In the data rows, the value 128 means zero.
Here are some numbered points:
[157  97 115  73 139 138 114 131 101 137 128  93 129 130  87 144 183 124 169 117 127  85 125 129 128 184 126 129 125 104 108 127 160 117  52 177 161 155 150 128 107 132 156 100 100 153 104 122 163 130 118 151 163 110  96 167 117 199 111 104 127] 0
[136 148 130 126 128 127 129 131 121 126 128 144 167 134  89 128 150 100 143 121 156 150  72 145 123 135  76 129 102 125 105  68 133 130  80 166 130 178 133 108 121 117 175  92 129 117 107 140 151 139 126 183 133 126 100 130 132 128  89 126 167] 1
[ 99 180  75 178 125 132 100 131 132 108 103 147 129 124 180 149 127 117 130 124 134 115 158 156 136 131 132 143 205 121 130 114 152 131 123 130 135 131 159 113 144 146  93 130  89 125 128 120 130 131 131 135  72 126 149 133 121 149  98 126  98] 2
[172 127 154 122 141 151 122 131 106 111 142 127 117 169  99 172 154 124  96 110 102 140 129  73 128 178 126 129 119 125 168 222 130  86 124 132 130 105 133 121 108 114 138 135 101 125 162 138 160 146  82 112 213 151 161 175 132  98 124 169 110] 3
[ 49 178 129  93 166 127 129 131 180 131 146 126  87 104 145 153 118 142 175 136 121 107 134 120 129 131 126 111  91  89 103 127 130 130 109 161  93 141 133 157 137 122 128 107  85  88 142 166 129 202 164 127 104 127 153 167  62 203 100 113 127] 4
[139 127 129 126 104 143 129 115 156 149 128  86 107 130 113 128 112  24 182 138 123 112 165 199 123 131 187 144 148 238 160  80 152 148 132 238 188  99 145  22 123 167  65 130 202 179 116 106 190 104 146  94 133 124 131  82 121  61 161  42 127] 5
[202 127  51 126  28 127 119 131 133  18 128 147 129 130  94   7 127 200 129 145 111 109 160 107 118  73 122  49 166 145 200 127 162 121 220  82 213 121   4 128  19  97 128  71  76 161 128 142  70 165 126 105 175 155 129 124 203 128 138 137 127] 6
[197 171  47 126 128 144 121 237 115  26 128 160 136 172 125  48 127 124 127 146 127 126 125 129 144  76 113 129 174 157 202 109 151 130 200 132 223 121 133 210 127 138 128  95 129 142 142 144  89 130 138 108 156 154 131 134 178  88 124 135  60] 7
[146 134 139 123  95 150 129 132 132 126 147 140 129 130 130 128 121 170 127 116 127 139 125 102 111 106 126  99 125 136 164 161 129 121 132  88 139 121  90 173 104 113 122 127 118 152 130 120 117 134 110 111 161 127 131 129 153  94 124 126  87] 8
[133 164 140 135  90  37 152  82 100 183 151 126 139  84 125 164 123 117 127 106 125 226  92 215 123  87 154 129  78 120 130  82 130 130 142 214 111 129 115 128 127 132 123 153 190 134 120  77 130 130 154 127  65 122 131  93 139 128 150 184 155] 9
[164 138 188 110  83  13 195 131  80 126 128  82 130 130  53 149 127  97 102  97  94 235 107 206 140 124 170 195  31 125 130 127 101  49 153 234 130 108  91  52  74  97 135 189 191 173 129  71 138 108 126 131 109 110 187 106 132  52 204 180 133] 10
[136 102 169 109 128 134 134 131 105 124 161 116 129 153 101 165 132 124 115 124 108 143 127  85 133 185  56 112  87 125 165 226 141  71 132 132 134 114 118 139 127 117 154 137  86 174 158 130 164 153 126 119 215 154 151 176 132 107 167 149 116] 11
[136 127 124 126 118 127 160 131 127 124 150 106 110  72 152 126  79  64 187 124 161  66 172 141 119 154 217 124 156 206 165 113 139 186 149 167 200 106 159 128 127 202  44 180 141 153 123 128 161  99 148  99  97 119 135  71  76  79 124 126 167] 12
[111  73 161 107 167  99 122 131 149 153 125 104 129 116 125 104 119 126 144 198  99 115 141  68 116 163 126 106  84 119 116 156  85  96 127 107 105 150 133 128 135  85 197 130 124 125 152 128  98 162 157 132 154 126 109 152 120 151 177  90 127] 13
[224 109 129 126 126 101 129 131  60 181 128  52   2 130  72 115 127 195 186 124 144 126 128 179 123 193 126 129 125 125  72 156 191 130 132 111 130 162 130 125  74 203 128 130  72 160  25  55 129  96 126 129 251 106  67 185 132 226 124  66 199] 14
[136   1 114 127 159 163 130 131 123 126  97 138 148 132  90  92 133 168 127 255  74 130 126 129 123 131 120 110 105 191 126 127  69 130 132 112  93 121 133 128 187 114 128 130 169  76 215 201  61  81 126 114 181 126 131 123 132  88 134 126 156] 15
[137 147 130 115 110 119 129 128 138 111 154 126 155 139 118 106 115 153 141 128 127 130 124 129 131 123 135 111 125 127 150 104 120 120 132 109 142 139  80 159  89 113 148 130 119 125 128 133 129 147 126 126 149 138 131 125 132 128 134 125 127] 16
[113 156  97 102 138 112 132 131 167 127 154 150 174 153 125 125 121 182 135 120 139 120  82 131 152 111 106 106 125 125 130  77 116 178 140 101  97 149 133 128 112 122 154 124 118  82 128 147  89 167 119 131 162 126 115 130 132 162  90 166 127] 17
[180  59 171 162 139 151 113  86 169 160 128  84 129 120 198  87 149  98  97 119 151  94 168  94  74 131 194 135 189 194  66 127 197 130 138  48 143 156  82 148 162  63 163 107 255 125   6 107 192 130 107 139  46 124 148 130 216 111 219   4 137] 18
[136 127 156 126 132 158 133 127 127 126 128 126 158  93 169 127 111 182 103  94 158 122 130  99  97 113 126 111 133 140 130 171 108 130 150  78 103 121 132 128 164 137 128 149 136 127 122 117 121 133 105 131 133 112 166 130 106 115 104 135  98] 19
[144   0  92 126 198 134 168 197  88 126  54 138 119 136  84  63 127 126  84 255  55  98 135  69 136  52 126 126  99 149 130 191  71 168 131  77 106 134 149 133 127 132 128 130 142  75 251 227 129  81 164 101 238  95  11 119 128 128 175 152 215] 20
[136 139 157 126 127 127 152 111 127 119 144 131 129 130 141 139 101 113 126 101 127 131 137  99 132 141 139 126 114 125 169 127 124 129 151 132 130 101 133 113 115 142 103 167 101 125 146 128 140 128 118 131 167 126 162 120 132 128 148 126 124] 21
[117 127 135 101 133 101  88  97 121 140 130 119  94 142 121 172 127 128 127 139 127 104 127 149 123 156 101 129  96 125 130 137 111  94 132 143 141 176 132 146 127 132 174  82  90 129 128 151 142 130 136 181 128 132 131 167  71 204  99 126 156] 22
[ 66 218  37 169 137  85 150 164 127 114 115 126  73  94 184 135 110 162 116 124 132 126 125 146 128 113 134 120 180 125  86 127 147 130 117  97 104 108 133 154 166 132 106 130  56  92 171 145  86 191 126  97  92 182 131 130  75 128  78 127  70] 23
[123 127 129 126 136 119 113 131 127 139 128 108 129 130 141 128 127 124 127 124 138 107 142 106 123 158 126 109 122 139 109  92 121  96 123 105 132 160  98 163 127 101 181 106 145 125 108 149 129 130 141 131 108 126 124 136 127 148 156  79 127] 24
[ 90 180  65 126 131 116 124 158 139 115  85 126  82 127 188 128 127 128 132 107 118 109 158 137 123 114 126 129 125 106 110 129 130 130 128 127 130 121 145 132 127 138 100 116 129 125 158 128 108 137 152 124  76 170 164 139 128 128 124 117  91] 25
[141 127  97 176 130  86 129 112 108 126  88 155 133 104 125 203  93 157 166 176 186  98 125 179 124  88 150 132 120 164 100 114  97 130 132  46 130 192 126 136 124 168  96 107 108 112 154 195 126  83 117 202 134 161 131 160 132 128  87  98 116] 26
[136 139 129 126 128 127 121  75 108 164 143 101  91 144  94 162 127 123 179 125 145 123 125 129 135 160 126 129  70 115 130 127 112  90  73 168 140 165 123 123  94 132 168 109 114 125 106 120 150 125 133 131 138 124 118 151  91 178 123 104 173] 27
[136 111  80 191 124 115 103 169 102 126  48 154 104 130 160 162 140 115 146 145 127 121 131 129 148 131 126 144 187 127 103 127 143 104  73 132 152 186 139 128 126 151  99 130  97 125 161 126 129  61 126 190 107 189 131 137 112 128 124 114 115] 28
[136 127 157 128 141 139 129 124 152 140 128 126 129 105 156 117 117 110 119 113 127  94 158 118  90 162 167 125 125 156 108  83 143 120 130 132 145 116 120 139 154 132 132 143 174 166  89 134 144 127 116 127 133 116 158 130 136 118 149  83 127] 29
[136 255  12 159 189 127 182 151 213 126 128  68  53 130 209 167 105 188  78  48 127 126 165 155 116 142 125 129 125  80  26 143 130 178 101  86  37 121 156 135 127 132 128 130  72  50 128 174  66 255 126  59  62 190 227 189  26 185  30 155  58] 30
[141 121 106 135 115 193 131 140 174 139 176  89  86  95 150 153 115   4 207 124 127 126 125 129 123 206 189 131 197 255 130 127 181 185 131 225 211 121 160  35 127 202  43 139 183 189 128 104 129 130 138  99  35 138 115  79 132  70 155   0 127] 31
[126  58 136  97 153 127 130 128 119 167 128 110 106 130 102 105 127 151 127 217  96 117 125 125 123 115 124 117  66 125 119 192  68 128 105 132  98 144 127 159 127 119 152 140 118 125 174 168  86 115 153 131 133  94  56 144 110 145 145 113 181] 32
[159 100 156 132 129 103 140  83 127 169 147 104 129 130 122 128 134 108 127 115 129 140 123 136 121 167 158 151 125 125 114 127 156 108 144 121 134 135  93  98 131  93 143 138 219 125  58 103 164 126 119 115  92 128 131 102 175  97 187  93 150] 33
[146 153 107 100  87 156  96 174 127  73 167 131 141 130  93  90 127 107 160 124 127 119 140 120 137 131 126  78 139 125 130 112 137 130 136 132 130 121  93 170 127 114 161  69  94 148 128 150 123 154 147 147 121 145 131 130 135 152 124 126 126] 34
[136 127 160 101 109  73 143  87 111 169 161  97 122 107 125 128 128 101 127 124 124 171 110 162 147 145 126 152  67 112 128 120 130  84 108 197 120 145 133 100 127 106 160 133 149 155 118  90 151 133 126 139 107 130 130 120 127 137 159 131 174] 35
[204  61 133 105 128 120 153  81  96 126 122  78  90 130 125 128 156 143 127 104 128  65 138 133 104 189 126 129 136 125  74  70 179  98  70  61 130 160 133 148 127 132 133 130 164 125  29 110 178 112 126 133 133 102 131 130 159 156 157 126 166] 36
[163 117 113 119 123 156 117 157 161  94 147 164 199 180 105  99 146 179 106 124 135 129  89  99 134 117 126  95 141 132 144  54 144 170 179  75 141 140  64 161 101 132 128 110 162 119  73 143 110 149 126 131 175 156 126 114 193 128 126 126 111] 37
[ 37 221 137 147 138 127 141 116 118  80 105 169 113 105 125  91  92 168 127  92 166 114 153  72 130 131 126 147 141  64 160 169 101 175 181  90 136 121 185 128 127 132  86 177  59  79 144  86  91 126 155 101 159  87 160 130  94 138  96 139 152] 38
[136 127 129 126 137 152 134 146 114 136 134 126 142 137  98  99 135 173 111 197  97 124 115 140 114 104 131 120 100 184 112 180 130 141 132 104 100 109 133 154 171 133 128 130 158 110 148 173 108 130 105 126 133  79  70 149 131 114 129 140 135] 39
[129 127 129 126 128 127 129 162 100 166 116 128 111 130  83 109 116 124 150 124 127 124 115 121 139 131 121 129  71 155 130 164 130 130 116 130 130 159 140 128 148 123 151 151 128  85 197 221 129 107 167 131 133  83  58 154  96 133 124 118 192] 40
[135 109 129 135 136 158 142 113 151 134 128 109 143 130 125 112 105 124 130 107 155  92 161  89 123 177 182 119 150 169 133 127 153 120 146  79 130 123 116 130 132 132 112 130 161 192  90 110 168 123 119 117 125 131 131 107 133  90 174  55 132] 41
[125 109 129 122 128 190 121 138 133  63 157 163 155 113 136 158 127 151  96 102 127 147 125  80 118 131 126 129 129 152 180 247 107 139 172 132 132  60 148 128 141 132 128 152 109 134 160 128 148 129 126 105 186 109 183 161 116  71 128 174  74] 42
[ 58 248 116 157 119 171  56  33 137  30 157 126 121 130 198 110 179 203  93 117 107 161 191 157 123 120 170 167 125  71 130 165 129 133 213 132 130  52 179 108 150 128 123  77  58  57 146 128 111 193 126  63 133  82 126 131 194 128 124 177  69] 43
[156  24  83 146 128 112 129 169  77 210  52 126 129 176 112 128 119 144 132 216  85 104 125 129 123  77 114 137 107 107 101 154 101 147  81  79  98 121 121 128 132 123  97 182 129 107 177 140 129  69 126 131 133 126  27 118 139 125 160 116 189] 44
[ 33 174 147 133 152 127 129 170 143 126  85 138 129  69 184 128  77 124 126  77 181 126 124 129 123  76 169 129 122  99 130 209  85 199 154  82 137 121 175 153 162 172  75 203  89  92 155 113 129 130 159 131 173  94 190 104 132 108  91 126 146] 45
[188  54 175 126 128 133 113  76 144 126 102 103 129 154 125 114 157 130  79 124 147 119 148  73  89 192 131 131 163 125  78 127 186  57 132  27 133 154  87 165 146  58 178 111 213 223  38 119 129 129  90 142 114 136 131 130 132 122 204 126 127] 46
[137 123 113 150 145 138 109 131 129 141 102 137 137 155 151 127 127 127 107 106 139 126 124 121 123 141 105 143 169 106  86 127 173 114  99  98 121 121 127 123 147 105 144 101 129 125 128 128 148 131 111 131 102 158 130 125 156 167 123 122 139] 47
[ 82 167 151 136 134 162 129 143 132 117 125 133 116  86 157 123  84  97 155 124 164 100 125  83 123 124 183 129 125 133 130 161 117 171 161 125 179 111 163 105 130 178 128 189 103 125 139 128 133 103 155 111 133 109 160  86  76  84 124  98 127] 48
[132  91 109 167 117 116 147 169 109 180  42 126  99 157 188 117 127 116 167 104 111 142 116 123 167  98 126 129 178  76 119 155 136 107  84 128 115 121 109 172 127 152 134 130  54 125 136 128 129 130 126 131 106 126 131 130 132 128 124  85 114] 49
[169 101 129 131 128 154 116 222 119  75 124 151 138 130  78 128 137 155 127 224  83 119 145 109 131  64  95  79 145 125 169 142 122 130 179 120 178 126  82 128  92 105 128 107 107 125 189 185  53 130 151 111 178 118  75 130 165 100 124 159 120] 50
[136 127 154 103  86 197 129  90 149  67 178 164 176 130 144 149 147 124 106 117 138 171 132 129  94 131 162 121 133 175 142 127  92 157 162 148  69  39 133 128 157 132 105 130 133 125 144 103 130 123  71 116  85 126 119 127 132 135  56 177  46] 51
[136  18 110 133 174 127 150 169  93 192 128 135 129 135  81  84 109 139 127 255 127 109 118 129 123  73 123 116 125 125 130 161  55 130 108 132  94 165 123 140 161 105 120 178 129  71 213 128  55 102 156 132 133 112   7 126 132 127 124 134 209] 52
[129 124 174  98 128  33 148  97 102 198 149 100 130  84  63 128  99 104 151 150 102 126 100 193 123 131 151 171  27 125 135  83 130  84 128 225 115 121 105  84  87 113 167 144 175 125 126 128 111 112 173 149 106 103 137 118 132 128 160 126 170] 53
[136 127 129 116 134  94 146 131 135 181 129 126 170 120 123 101 121 148 106 154 123 143 125 126 122 133 162 129 125 135 100  82 107  97 129  93 130 152 133 128 136  72 128 146 192 154  89 128 122 127 129 132 129 119 101 130 158 128 181 126 127] 54
[163  11  89 146 179 116 129 187 127 126  85 156 144 130  62  77 114 124 127 255 127 103 125 129 123  59 117 128 125 158  99 122 130 167 107 132  98 165 137 125 127 119  88 202 148  63 194 237 129  88 126 131 133 124   4 130 114 109 137 126 204] 55
[136 165 152 126 145 168 129 131 132 126 117 166 129 130 125 131 132 138 114 109 128 137 148  73 123 122 131 129 156  97 177 127 120 153 181 132 130  85 169 119 136 141 128 130 129 105 128 128 129 133 123  92 160 100 131 130 133 105 128 156 126] 56
[136  96 132  81 128  99 154  52 106 171 128  81  85 200 125 119 143 124 142  83 135  91 125 145 110 176 126 152  84 110 130 136 154 102  74 105 130 145 105 137 101 132 141 150 133 172  52  85 160 120 126 129 183 115 108 155 140 161 124  92 162] 57
[123  94 179 126 121 217 129 131 160  50 128 126 173 133 125 181 127 178 127 123 127 165 125 110  90 122  86  95 145 167 182 255 109 130 181 132 101  28 143 152 157 132 128 102 129 127 173 141 141 135  58 131 160 102 161 164 149  82 111 193  35] 58
Which point above is nearest to each new point, looking only along the 6 directions in which the numbered points spread most? Its number follows each.
[138  57 129 126 126 127 146 199  94 195   0 126  71 169 209 114 149  88 127 112  90 159 120 108 179  82  88 166 217  60 130 156 150 100  74 136 133 210 122 177 127 132 121 106  52 172 150  13 122  13 224 131  90 229 141 130 132 126 185  76 114] -> 28
[142 127 129 167  93 113 145 198 114 132 128 138 101 162 170 128 125 124 127 104 104 131 135 115 163  79 126 119 125  78 130 147 130 130 132 108 146 121  83 205 127 133 125 114 129 153 153  63 129 130 181 152 126 126 131 124 159 125 152 106  80] -> 16
[136 101 129 105 145  99 112 131 127 163 127 120 123 109  94 123 126 124 157 210 112 126 119 124 123 121 108 118  72 127 125 141  73 102 106 168 112 169 127 143 125 105 180 115 119 125 128 179 129 130 175 162 135 115  79 130  93 163 145 126 127] -> 40
[111 169 144 125  95  78 129  81 127 137 157 128 132 100 125 138 127 147  96 110 105 215 125 129 142 131 159 176 125 113 130 133 108 109 173 132  89  91 133 128 122 104 128 137 129 119 133  71 119 124 142 131  67  98 152 130 156 102 135 183 127] -> 21
[143 141 129 110  94 127 173  81 127 185 128  72 111  63  86 128 127 124 158 124 104 171 141 129 123 151 199 181 125 200 159  87 126 117 163 255 155  99 124  16 103 132  94 130 225 174 115  73 169 107 164  83  33  96 147  72 132  50 196  86 127] -> 5
[109 191 108 126 115 127  93 131 152 126 176 143 108 117 164 128 143  67 165 124 127  96 201 181 118 171 191 147 125 125 162  94 164 156 173 185 168 121 177  43 127 169  68 111 131 125 128 128 175 139 117 131  47 113 131  99 149 117 124 126 133] -> 12
[120 127 146 112 128 157 110  96 136  75 128 153 129 127 140 114 134 202 104 113 130 172 138 167 123  90 126 129 123 125 157 181 108 132 132 134  99  69 113 142 121 125 128 107 120 117 136  96 129 134 126 131 108  94 131 118 156 119 104 171  70] -> 56
[ 39 220  58 150 169  82 149 143 160 123 128  98  78  81 125 151 121 147 100  88 127  82 156 134 134 133 113 125 125  78  61 138 142 146 102 132 130 101 162 129 205 123 128 130 129  73 176 128 129 214 119 131  84 126 181 163  54 128  58 150 127] -> 4
[136  95 178  76  93 214  91 131 166  71 128 152 192  96 122 163 135 227  98 125 127 167 125 129  68  64 160 103 123 215 135 238 130 191 132 165  72  19 133 150 183 171 103 130 175  91 128 128 112 100  66 134  99  64 131 142 119 111  44 198  20] -> 42
[143  98 128 103 128 134 129 129 182 126 128 174 240 185 125 131 149 179  95  99 168 132 125 129 161 131 105 129 108 120  93   0 141 215 132  53 130 172 133 115 142  91 163 139 222  88   3 142 124 147  88 134 171 126  95  87 189 128  99 181 151] -> 24
[151 127 129 136 100  96 129  79  89 126 159 124 129 106 100 128 127 107 103 124 137 182 119 129 123 125 116 153  99 109 137 146 132  62 115 132 130 121 125  94 109 109 130 138 129 157 148 111 129 130 107 135 134 156 131 135 119 110 142 169 122] -> 21
[166  94 105 115 136  98 146 123  86 163  96 105  57 181 125 122 145 141 164 125 127 126 125 145 140 144 126 149 125 117  85 136 141 109  55 109 130 121 133 143 116 132 120 144  93 137 109 128 139 130 126 155 159 126 107 171 108 128 124  83 127] -> 0
[154 127  61 121  59 141 129 131 131 126 128 126 134 145  99  52 127 159 148 134 125  96 125 117 124 131 126  75 151 151 199 127 143 130 132 122 204 114  59 191  52 132 128 119  79 140 145 128  79 149 126  97 133 140 136 130 147  91 121 123  90] -> 34
[136  51 191 156 128 160 104  91 127 132 128 118 182 130 191 111 127 132  60 110 139 125 150 129  78 185 130 116 125 144  96  80 174  64 154  12 128 132  87 175 156  54 128 130 205 216 128 128 129 140 126 131 122 126 131 142 205 128 210 126 102] -> 46
[128 127 100 152 115 127  73 148  86 125 128 162 157 130 120 192 152  88 129 141 183 126 110 161 156 100  81 115 160 138  88 127 150  83  46 132 145 178 161 110 127 134 129  66 102 123 162 128 169 115 126 221  94 187 131 138  64 197  59 152 132] -> 49
[175  75 173 146 126 134 129 123 141 141 100 110 183 132 177  55 127 137  81 124 153 107 125  79  75 161 187 129 170 133  86 127 179 130 132  29 149 163  55 193 128  58 182 115 129 125  21 128 144 130 115 150  99 123 164 114 215 117 124  64 104] -> 46
[ 55 201 129 143 147 108 129 189 150 100 103 120  94  86 168 104  82 165 127  91 147 126 125  81 123  93 126 114 125  95 130 171 116 177 132  86 130 109 139 162 149 145  89 130 129  92 167 144  69 162 148  98 163 137 190 134  65 124  89 126 117] -> 38
[128 127  87 126 128 108 134 164  99 147  83 141  89 125 173 137 129 118 145 119 113 122 125 129 155 107 128 146 189 120  95 134 142 130  88 101 128 160 150 138 134 168  96 130 129 122 151 128 129  88 149 159  92 179 144 142 110 132 117 101 105] -> 28
[136 152  68 190 148  70 168 184 129 155  65 116  62 110 206 128 127 131 128  75 127 111 133 135 162 113 112 129 125  77 130 139 148 120  88 132  99 121 149 158 127 153 128 154  55 116 154 128 112 122 126 142 133 126 131 156 103 146 115 114 127] -> 4
[ 91 113 136 126 127 158 132 165 139 123  74 149 120 122 172 128 127 143 135 103 127 126 115 112 123  86 133 141 125 122 139 127 110 174 137 131 136 120 151 128 138 164  93 130 119 117 132  73 129 130 162 144 122 126 151  98 124 116 112 126 125] -> 48
[136 108 139 126 129 141 103 125 128 126 128 120 137 122 123 143 153  78 119 124 133 133 130 129 128 147  99 127 125 143 113  91 154 130 132 153 147 146 138 114 127  97 128  97 163 163 121 144 129 132 135 131 133 134 126 130 139 136 146 126 153] -> 54
[ 62 185 129 141 137 112 176 173 140 115 102 126 129 130 160 104  73 150 128  86 158 126 133  71 132  94 126 129 123  97 148 168 103 178 132  95 154 112 146 149 137 155 128 195  86 125 153 117  85 127 159 107 133 118 189 107  62 101 124 135 127] -> 38
[132 133  45 126 124  96 129 131 127 116 112 117 129 136 131  67 110 172 109 171  99  84 125 114 124  88 127  96 125 126 130 139 128 135 149  77 130 129  86 186 124 132 128 147 129 109 182 171  59 158 135 101 156 154 114 141 132 123 125 133 101] -> 17
[136 120 134 126 117  73 160  58 127 182 146  71  59 178  88 132 133 138 171  94 120 111 125 129 123 170 120 129 125  98 119 127 132 130  69 174 137 121 118 128  79 155 128 147 107 161  93 128 152 118 120 127 166 126 113 152 114 128 140  95 181] -> 27
[136 127 119 108 172 127 129 124 127 176 128 160 222 176 103 116 129 177 111 101 163 119  43 113 123 131 124 133  94 125  91   0 134 130 132 132 130 181  77 122 138 100 128 159 181  94  32 128 129 143 101 131 190 197  85 130 164 128 124 162 164] -> 0
[ 56 199  98 146 150 127 129 161 149 126 128 120  96 130 174 121  87 124 107 124 146  91 143  77 128 109 126 129 135 125 131 186 120 130 148  86 126 121 133 128 127 132  91 130  66  95 128 135  85 171 136 131 165 134 131 136  61 124  97 151 115] -> 38
[ 63 127 114 152 109 127  78  15 121  36 171 194 129 157 200  88 127 124 118 118 122 144 207 129 121 131 206 168 185  68 130 127 132 130 132 132  86  68 169  94 128 137 116  93  32  65 138 128 129 130  87  57  85  99 107 114 132 181  88 145  88] -> 38
[130 127 115 121 136 127 129 153 127 152 117 139 129 121  91 128 138 103 127 198 122 131 112 132 156 100  93 116 108 125 108 120 130 113  81 132 123 121 133 127 142 112 149 116 113 114 176 178 129 123 154 131 141 145  63 123  94 128 113 144 179] -> 40
[119 138 164 135 135 161 129 131 132 106 156 138 133 119 125 140 105 111 126 105 135 116 154  79 123 160 136 115 125 131 130 189 130 126 155  96 148  91 133 116 115 142 128 160  97 153 148 120 153 139 105 131 180 141 131 130 122  79 124 122 116] -> 56
[136 117 120 126 128  39 184  40 127 126 144  54  52 183 125 136 143 145 127  79 127 141 110 205 134 152 119 194  54 103 114 130 139  98  83 132 143 135 118  77 127 133 117 175 129 160  68  52 151  97 123 131 151  85 127 135 138 136 156 123 127] -> 35
[ 80 141 175 135 151 168 158 151 123  97  98 156 138 130 165 128  81 143 127  90 165 126 125  25 123 106 142 115 125  90 185 127  93 164 132 132 155 121 133 154 128 164  86 189  73 117 160 115 110 101 138 131 226 113 185 112  82  80 129 155 127] -> 56
[136  38 129 121 128 129 129 151  98 166 109 124 119 132  94  97 112 115 127 242  86 101 139  91 131 113 107 129 125 143 131 192  88 127 110 108 116 143 138 140 149 114 128 130 113 109 211 194  89 130 126 131 205 115  46 138 132 112 160 124 185] -> 15
[100 190 122 139 117 166  83 117  96  93 143 167 146 130 129 128 164 103 113 127 146 126 129 128 154 122  90 127 125  92 120 114 149  93 100 147 120 138 164 107 148 121 147  78  76 116 155 135 155 158 116 158 100 126 106 131 132 190 124 126 132] -> 17
[136 112  87 121 155 109 155 165 127 158 116 147 166 158 104  98 116 124 120 155 118 112  86 112 161 100 109 116 105 106 106  80 116 176 126  79  87 161  89 145 128 110 128 159 119  84 123 162 129 130 132 123 188 178  80 114 136 143 114 157 150] -> 26
[136 218 105 155 128  97 129  93 142 101 135 135 100 130 125 133 136 152  94  98 113 149 125 137 132 120 137 129 158  77 121 141 130 134 164 145  94  83 161  99 164 114 122 145 129  81 128 112 102 184 126  79  88 115 172 134 126 147 100 171 127] -> 38
[ 94 106 129  62 153  83  95  93 127 140 161 126 129 112 110 149 123 104 193 184  93 155 125  89 130 131  98 100 125 103 130 189  53 130 137 193 115 156 104 176  87 101 255  92 111 136 147 159 129 170 126 148 137  90 134 160 132 128 184  93 182] -> 13
[140 149  76 151 128  97 142 176 150 102 128 126 125 126 125 128 120 162  92 118 109 126 125 118  96 131 137 129 171 118 101  58 130 130 132 132 130 126 133 189 131 132 138 129 128 143 116 128  85 130 120 131 133 143 171 130 152 128 130 124  66] -> 34
[109 126 153 126 124 166 135 172 142  95 133 126 180 128 114 119 110 124 127 124 127 137  95 129 123  84 135 108 111 125 162 141 101 188 161 122 138 103 117 128 122 160 115 148 129 125 114 132 129 103 115 131 181 126 147 130 123 105  91 126 127] -> 56
[158 105 166 126 153 127 139  87 138 126 175 157 189 168  95 128 128 159  87 124 128 126 125  85 145 155  69 110 125 125 130 127 138 127 144  67  94 106 133 125 105 113 128 155 129 137 115 141 129 161  54 105 133 126 148 149 150  94 141 198  98] -> 3
[ 95 114 129  41 128 127  82 112 144 140 147 126 100 130  88 153 138  93 216 124 127 122 125 119 123 131  75 129 125 125 137 126 130 102  97 224 130 182 121 157 127 132 128  73 111 125 120 168 116 153 184 131 136  89 116 165 132 213 129 105 182] -> 1
[120 137 111 110 128 181  98 182 115 122 142 164 197 143  64 128 198  52 127 117 147 171 125 128 196 117  13 117 125 125  89  21 173 143 132 196 119 170 133 128 168  95 170 130 156 111 117 128 161 130 137 131 133 126 131  95 139 188  67 220 127] -> 16
[136 127 110 163 120 123  82 133 127 126 101 126 129 110 125 202 125 108 138 129 127 126 125 192 123  87 116 129 125 134 130  49 136  90  61 113 151 178 146  95 127 160 128 130 122 125 128 176 153  89 105 212 107 126 131 143  76 174  59 162 104] -> 49
[ 98 127 181  77  77 127  54 116 127  36 191 165 203 103 135 181 127 243  89 130 126 186 125 221  61 131 150  94 143 125 150 255  77 196 179 175  60   0 145 144 194 167  99  60 196  89 152 128 129 130 126 122  62  47 132 130 139 110  40 126   5] -> 42
[138  89 115 104 178 127 144 131 159 175 142 179 226 178  64 137 140 174  97 124 127 126 125 129 173  97  96 137 125 125 114 127 112 220 135 132  72 164  88  88 146  98 132 161 203  54 128 169  98 127  99 124 202 126 131  93 132 139  92 208 127] -> 39
[136 118 152 141 104 109 138  98 127 126 136 107 129 110 143  94 120 139 127 111 142 126 139 129 123 139 172 131 132 125 130  58 144 130 132 132 129 144  72 128 127  80 147 127 178 125  77 128 147 130 120 134  94 137 131 112 171 111 179  95 119] -> 29
[136 127 192 126 128 127 121 105 111  73 176 152 150 156 125 182 138 124  79 103  88 150 126  47 122 185  38  85 119 128 187 127 130  78 156  58 130  66 133 158 116 132 134 147  84 174 175 167 176 154 126  94 251 151 185 130 152  55 169 182  50] -> 3
[161 104 129 123 128 121 139 100 140 126 119 133 181 173 125 113 133 124 113 124 167 108  88 123 130 131 134 137 125 114  79  19 157 131 101  41 130 182  80 139 127 100 154 131 169 145  27 113 129 131  93 147 157 170 107 130 162 159 124 107 148] -> 36
[106 148 129 126 129 139 134 131 123 113 130 137 121 110 125 132 117 102 120 124 127 151 140 106 123 132 149 129 141 120 130 153 124 135 132 151 152 101 133  90 127 132 101 160 132 125 140 128 137 121 142  99 133 126 161 106 142  85 124 136 127] -> 21
[179 127 181 147 139 111 129 131 127 171 112  88 161 134 169 100 155 118  90 113 127 126 149  95  86 194 165 143 150 147  74  18 177  55 132  62 129 161  79 151 143  47 189 117 129 125  23 102 129 131 117 131  71 115 156 125 210 117 222  51 142] -> 36
